Each row is where one point has got to under a steady rotation. How many steps took it there?
The counts run from 0 to 579.
[ -9  -1  -4   1  -2   4   5 -12   7   7 -21   3   4  -5 -13  -4   2  -6
  -8  14  23  -2  -4   1  -5  -5   2  -8  17   5   0  14   1   0  -2   8
  11   9  21   7  -1  10  -4  -1 -14  17 -15  13  -2  -9 -23  -4  -3  17
   8  -9 -12   2   7 -16   0   7   7  -3   1  -6] => 233
[ -7 -17  23 -10  -4   0 -15  -7   0   2  -7   4   1  -5  -8   2  11  -1
 -14   8   1   5  -3 -19 -13   2   1  17  22  -6  -4   3   6  -7  11  14
   2  11   8   7 -12  15  -6  -1  -3  34 -11   6 -10  -7  -4  -5  15  16
   1  -3 -11   2  11  -5   3   3   6   0   3  -9] => 56
[-10   7  11   3   8 -13 -14 -11 -11   7  15   0   8   4  -4   5 -27  -8
   5  17   1   7  12   5  19  -9  13   8  -2   7   6  -9   0  -4  11  12
  -5   4  -2 -17  -2  -9  -5   3  -4  10   2  -2   2  -3  -5   3 -10   3
  -6  10   7  11  10 -11 -25 -14  13   4   1 -18] => 132
[ -7  -2  23  -6   7  -4 -20   4  -3   9  28  -3   1  19   0  -3 -15   2
  -8   9   0  -1   4   3  12   6   1   6   9   8  -1   0  14  -1  -3  16
   7  14   5  -3  -8  -4  -1  -3 -18  12  -2   5   4   5  -3  -6 -14  15
  -9  18  -7   1   1  -8  -9 -20  17  -2  -2  -4] => 349
[ -5   4  11   5  -1   3  -8 -10  -3  -3  26   1   3  -5  -7  12   6  14
 -11  -5  -3  12   7   4   0  10 -15   7 -17 -14   8  -6  17   9   8   3
  -7  20 -15 -13  -7  -3  -1  -4  -4 -27   4   3  -6  -8  -7  -9  -5  -5
   4   6   0   7  10   3   2 -22  12  -1  -9  25] => 407
[-20 -10   0  -4  -6  13   7  -1   0  -6   1  -1  -4  -7 -13   2 -13  -6
   9   3 -20  14   7   7   6   7   4  -7   5   0   5   6 -21  -9  19 -15
  -5 -12   5   5 -10   8  -7  -4  -5  23  -9  23  15   0 -10  -5  -1   4
   3  -2  11  -5  -6 -12 -10  -7   9   7  -7 -19] => 428
[ -5   5  20  -1   3 -14 -22   1  -8  -4   2  -4   0   6 -10  10 -20  -5
   6  17  -3  -1  -5   2  -7 -11  18   1   1   3  -5  -5 -20  13  13   5
  -6  10   1 -10  -8  11  -9  -6 -23  -3   3  -8  -3  -5   1  -4   0   0
 -16  18   3   3   3  -3 -18 -21  16   3  14  -9] => 218
[  0  -8  25   4   4 -13 -22  -5  -1  -4  -5  -1 -13   7 -14   7  -6  -9
   2  15   4  -1   8  -8 -12  -7  11  -1  15   3 -10  -4 -14  -8  16  -3
  -1  23   6 -14  -3   8 -11  -1 -17   7  -3   4  -4   1  -2   1   2  10
 -20  10   8  -8   1   1  -6  -7  28   5  -3 -11] => 15
[ -9  -6  -8  -4 -16  15   9 -13  11  -1 -34   0  -2   8 -12   2  13  14
  -1  10   4 -10  -7   9  -9   4   1  -2  -2   7   7   7   5 -10  12  -3
  -5   5  -7  -9   7  -1 -13 -12  -2  10 -10  -7   2  -5 -22   5  16   6
   6 -13  -1  -1  16   0  16   4   5  -3 -22  10] => 496
[ -4  14   8   2  -8  -1   0 -14  -5  -7  -7   0  -1  -6 -20  -4  -3   2
   1   1   0   9   0  20   9 -13   1  11 -21  -6  18  -9 -20  12  11  -6
  -7   1  -6 -17   0 -18  -2 -11  -6 -17   2   5   3   3 -20   0 -16   3
  -6   8  23   1  -1  -8 -11 -21  10  -9  -2   8] => 330
[  3  -7  25   2  -9 -12 -12  -1   3   2 -10  -8   3   7  -5  11   3   6
  -7  10  10 -10 -11   7   0  -7   8  12  -9   8   6  -6   4   5   5  16
  -3  11  -2  -6  -6  -1  -9   7   5  15  -3 -14 -10  -2 -13   0  16   0
   8  18 -15   1  17   8  -2 -13  10  -4   9   0] => 168
[-12  -2 -18   9 -20   2   1 -10  -2  -7  -6   1   1  -2   2  13 -16   9
  19  -5 -22  -4 -13  -3  -2  -1  16 -16 -10   3   5 -12   1  -5   8 -15
 -10  -4   0 -23 -10   9  -6 -10  -4  -1  -6  -6  -5  -9 -11  11   4 -13
   9  -1   6   6   6   9 -17 -13  16  12 -14   3] => 216
[  2  -1  11   3  -4 -11  -3  -1 -12   8   7   2  13   2 -12  -2   3   1
  -8  16  17   1  -7   8   7 -14  -8  23  -1  -1  24   4   0   4   7  10
   2   8  -4  -5 -14 -16  -7   1  14  20 -11   4   5  -4 -25  -9  -2   6
  -3  14   5   3  14  -6 -11  -6  -3 -21   7   5] => 285
[-14  -2  21 -20  18  -3  -9   3   3  16  17  -7  -4   3  -4  -9 -13   5
   2  16   7   0  12   4   9   6   8  11  20   9   2  13   1 -11   2   6
   3   6  11   6  -3   0 -15  -7 -18  13  -1  20  17   3   0 -11  -4  15
 -12   7  -8   2  -2 -20  -2   4  16  -2  -4   6] => 146
[ -8  -9  25  -9  -5  -2 -13 -13   4   3 -14 -23  -5   2  -7   3   5  -1
 -18   7 -10  -5  -2   3  -4  -5  18  13   2  -2  -2   4   9  -1   6  14
   9  -1   9   4  -6  10  -6   2  -3  21  -4   7   8   5  -4  -2  16  10
  19  -4 -12 -13  20 -12  -2   5   7  -2   8 -22] => 463
[-19   2  -6   7 -18   7  10  -4  -6   2  15  -1  15   6  -6   6   5  21
  -2  -9  -3   1 -14   8   0   0  -6   1 -14  -3  18  -6   9   4   9   0
  -8  11 -14 -11  -2 -15 -11 -16  -8 -18  -4   4 -11 -12 -20   3  -1   1
  15   2   2  13   8   5  -2  -9   4   7  -3  31] => 203
[-11   0  15 -19  -2  -1  -6  -7   4  12  16   4  -5  12   0  17  -8   6
   1  11  -7 -15   3  18   7 -12  -2  13   3  -1  12   1  -7   6  21  -5
  -8   7 -14  -4  -5   4   0   2 -10  18   2  -5  15 -11  -3 -16  -1   0
  -7  13   8   3   3  -6 -10  -3   5  -4  23   5] => 87
[ -2  -3   0  -6   0  -2 -23  -6  -8   0  13  18   4 -12 -12   4 -13   5
 -10  -3 -13   6  -3  -4  16   0   0   7  -2  -8   8   0  -9   9  -2   4
 -10   2   7 -13 -13   2   4   0 -12  14   1  -2   5  -8  -2  -1 -20  13
 -15  13  12   6   4 -24 -11 -17   4 -21   6   4] => 389
[  1  -4  22   6  10  -5 -16 -10   0   5   3   9 -18  10  -6  13  -7  -3
  -5  16   4   0  14  -4  -3  19   5   0  11   1 -10  -6  -6  -5  23   2
 -11  25  -3  -2   1   8 -16  -4 -13   9   0   1  -3   0   0 -11  -5   5
 -25  -2   4  -2  -1 -15   1  -5  24  -1  -9  -6] => 395
[-13  -8   6 -15  -8   3   0  -2  -5   7  24   7   1  11   7  19  -7   4
  -1   6 -12  -7   1  16  13  -7 -15  11 -11   0  17   1   2   1  11   2
  -9   9 -13 -22  -8  -6   3   3   6  12   0  -8  13  -7 -12  -7 -11  -3
  -1  20  14   6  10  -2 -21 -14   6   1   5   8] => 86
[ -4  -9 -17  -1 -11  16   8  -1   4   6  11   2  -3   0   7  12   4  15
 -10  -6 -15   7  -1   6  -3  19 -21   6 -20  -7  17  -1  16   0   2  -9
 -12   3 -10  -5  -3  -1  -5   1   3  -1  -7   9  15  -3 -15  -5  -8 -14
  19 -13   7   2  11 -16  -3  -4   7  -5 -15  15] => 492
[ -7  13  19  -5   0 -10 -13 -16  11  -2 -22  -7  -2  -3 -22   1  -1  -3
  -4   7  12  -3   2  13  14 -20  15  13  -8  -7   8  -9 -18   4   6   4
   0   4   0 -12  14 -15  -7  -8  -4   0  11  -9  -8   2 -15   6  -3   8
  -4   5   4   7   4  -9  -1 -10   9 -11  12  -2] => 331
[ -3  12  26  -5  -5  -2 -14  -9   9  -6 -11   3 -16   0 -22   5   3  -4
   0  -1  -3  -3   2  14   5 -14   3  22 -12  -9  13  -1  -7   8   9  -2
  -1  -5 -15 -18   2  -6  -1   2   5   9  13   1   3   3 -10  -1  -3   2
  -8  14   7  -5   2   7  -5 -19  15 -11   1   2] => 127
[ 15  -3  27  -2   5 -13 -13   7  -1   4  -4   4   4 -16 -23 -10  -5   1
  -6   4   4   6  -2 -17  11 -16   3  14   6   9   3  -3 -13   3 -10  11
  -3  13   0  -9  -8   4   1  -1  -4   3  -8   3   3  -9  -7  -5   7  15
 -11  17   2   7   0  -3  -3  -6  13 -13  18  12] => 272
[  8   8   8   0   2  10  -7  -9   2  -4  -9   3   0   2   3  11  -5  26
 -10  -1  -9  -3  -5  16   6   9   6   6 -27   2   2  -9  15   3 -12  10
 -14  -2 -18 -18  -5  -5 -10 -12   6 -10  -1 -15   5   7  -5   5  17  -9
   4  10 -11  -3  21  -4   0 -20   9  -5  -7  12] => 294
[  4  -7  13   4  -2  -9  -5   1   1   9  10  -2  -2  -1  -8  24 -13   6
   2   5   1   6  11  -6   4   1  -8  -2  -4  -1  -1 -13  -9   1  16   3
  -8  34  -1   1  14   1 -13  11 -15 -12   1  -2 -15 -10  -3  -4   1  -6
   3   8   3  22   1 -12  -3   0  20  12  19  18] => 571
[ -4  -7  10 -16  23  -1  -2  -7   9  24  25   9  -8 -12   2   6 -13   4
  -8   2 -15   4  11  -4  15   6  -2  13  10  -6  -6   3   4  -1   4  -1
  -7  20  -7  -5  -1  12  -9  -2 -10   1 -11   7  18 -11   0 -15   0   3
  -7   0   7   9   3 -29 -10   9   8   5   6  18] => 440
[  2 -20 -14  10 -12   9  12  -2   3   4  -7   7 -15 -11  -8   4  -7  -5
  -6 -16 -13  10   1 -23  11  13  -8  -8  -8   3  -5  -6   5 -17  -4  -2
   0  -1   7 -11  -1  -1  -5   6  14  10  -6  11   1   9 -13   8  -4   8
   4   0  -3   6  -4 -11  -6   0  23   9 -22  -3] => 478
[  0  16   7 -15   4   6 -14 -10   2  -1   6  15   7  -3  -2  15 -15  17
  -2  10  -5   0   3  -4   8   3   6   8 -12   0   4  -7  11   0  -4  19
 -23   8 -15 -22   5  -1 -10 -12  -4   6   2 -11  -3 -12   2   7  11   2
   1  11 -19  12  11  -9  -1 -16  11   6   1  11] => 91
[-18 -22 -14   8 -14   7   6 -11   4   9   2  -3 -17   8   3   2  -9   1
  -2 -16 -24   0  -1  -5  -1  17   5  -9  11  11  -6  -1  17 -16  -3  -1
  -6  -6   5 -10  -5  -8  -9  -6   2   4  -7   7   2   2 -15   5  -7   7
   0  -4   4   8  -3  -2 -14  -3  14   9 -28   0] => 98
[  5   0  19   1  -6   1  -8  12   1  -9  11 -11   8   2 -11   7   1  15
  -3  12   0   1  -6  15  -3 -10   0   0  -1  -3   9  -2 -20  20   3 -11
   5  27  15   5  -8   3  -6  -8 -23  -5  -4   9   3   0 -12 -10 -11   4
 -10  22   2  -4   2 -13  -7  -8  15  -3  21  23] => 317
[ -9 -11  -7  11  -8   9   8 -10   0   0   3  -2  -3  -2  -5  10  15  12
 -16 -17 -10  11  -9  -4  -6  20 -15  -6 -15 -14   4  -6  11   3   5   1
  -8  16  -9   2  -9   0  -5  -9   1 -17  -8  10  -7   0 -15  -3   2  -5
  16  -6  -6   6   6  -4   8  -9   4   5 -12  20] => 406
[ -3   0  18 -10  -2 -10   4  -5   5  17  -8  -7  12  -1  -7   4   6  -4
 -10  16  10  -7  -4   8  14 -11   1  21   5   1  13   2   0  -3   6  11
  -2   2   0   3  -5  -8  -6   9   6  23 -13  -1   7 -13 -16 -12   9   5
   9   9  -7  15  17 -14  -9  17  -3  -9  28  11] => 286
[ -9   3  30 -15   8  -5 -18   0  -3  -4  -6  -8  13  -8  -9   0   6  10
 -11  13  -5  10   3  -1   5  -5  17  17   7 -10   8   5  -4   6  16  17
   2   0   5   2  -8  10 -10  -7 -12  21  -9   9   4  -3   9  -7  17  13
   6   3 -15  -4  10 -15  -5   4   8  -7  15 -13] => 259
[ -5  -9  15 -13  -2   6  -1 -13  12   6 -22  -8 -12  15 -12   9  14   6
 -14  16   5  -6   8  11  -5  -1   1  12  12   1   7   8  -9  -8  16  -2
  -1  17  -9  -5  21   1 -10  -7 -10   8  -7   0   4   2 -12 -11   7  10
  -3  -6   9 -10   6  -5  18   4   7  -8 -10   1] => 495
[ -1 -18  -4 -13  -9   0  -8 -16  13   6 -21  10 -17  -8 -11   7  -5   2
  -9 -10 -13  -2  -4 -10   3  14  12   4  14  -5  -7   6 -12  -9   2   0
  -6   1  12   0   7  12  -3   7  -7  32  -1  -4  -9  -4  -9   7   5  16
   3  -7  -7   6   0 -21   1   8   9 -10   7  -5] => 391
[ -9 -11  23  -3 -13  -4   3  -4  16  10   0 -13  -6   1 -11   4  14   6
 -22  -8   4  -6 -13   3   0   7  13  12   9  -1  -9   5  -8   4   6   2
  -6  17   8  18  -4  -2  -5  -2 -13   7   2  10  -4  -2 -16 -10   6   5
  15   5 -17   5   3 -19   8  11  -1  -6  24  19] => 404
[ -6 -23   1  12 -13 -14   0 -12   0  19 -22 -11 -11   9 -19 -13   5  -5
 -16  14  12 -12 -10  -7  -9   9   9   4  12  17  -8   6   2 -18   8   5
  -6   0   9   6   2  -8  -5  -1   1   6 -11   1   1  -3 -13  -3  12   0
  10  -4   0   6  10  -1   8  14   8 -14  -1   0] => 450
[ -9   5  13   8  12 -20 -16 -10  -8   9  21  -1   0  -4  -1   3 -15   5
   7   9   3   6   1 -10   3  10   6   8   3  -7 -12  -7   7   7  10   4
 -10  16  12  -3 -17   4 -10  -2 -11  -7   1  10 -16 -14   0  -7  -1  -8
  -1   3 -14  24  13  -8 -10  10  19   8  16   8] => 105
[ -6  -9   3  17 -12  -4   4 -29   1  14 -30   3  -5  -5 -15   5   6 -14
 -18   3  14   1  -5  -9  -1   2   0   1   5   1  -8   0   3  -3   7   8
 -11   8  -8   3   4   1  -7   2  10   0 -15  -4 -16  -6 -16  -4  12   1
  11  -9   2  16  12  -7   3   4  -5   2   2  -1] => 536
[  9   7  15  15   5  -6  -7   0  -9 -15   7   8  11 -13  -1  -2  -2  14
   4   0 -14  11  -5  -9  -1   6  11   9 -20 -14   9 -21  11   7  11   5
 -10  -3  -4 -22 -20   0 -15 -11   5  -4  -6  -4  -8  -2   2   9  10  -4
   3   9  -4   7  12  -2 -19  -7  14   7 -16  -1] => 511
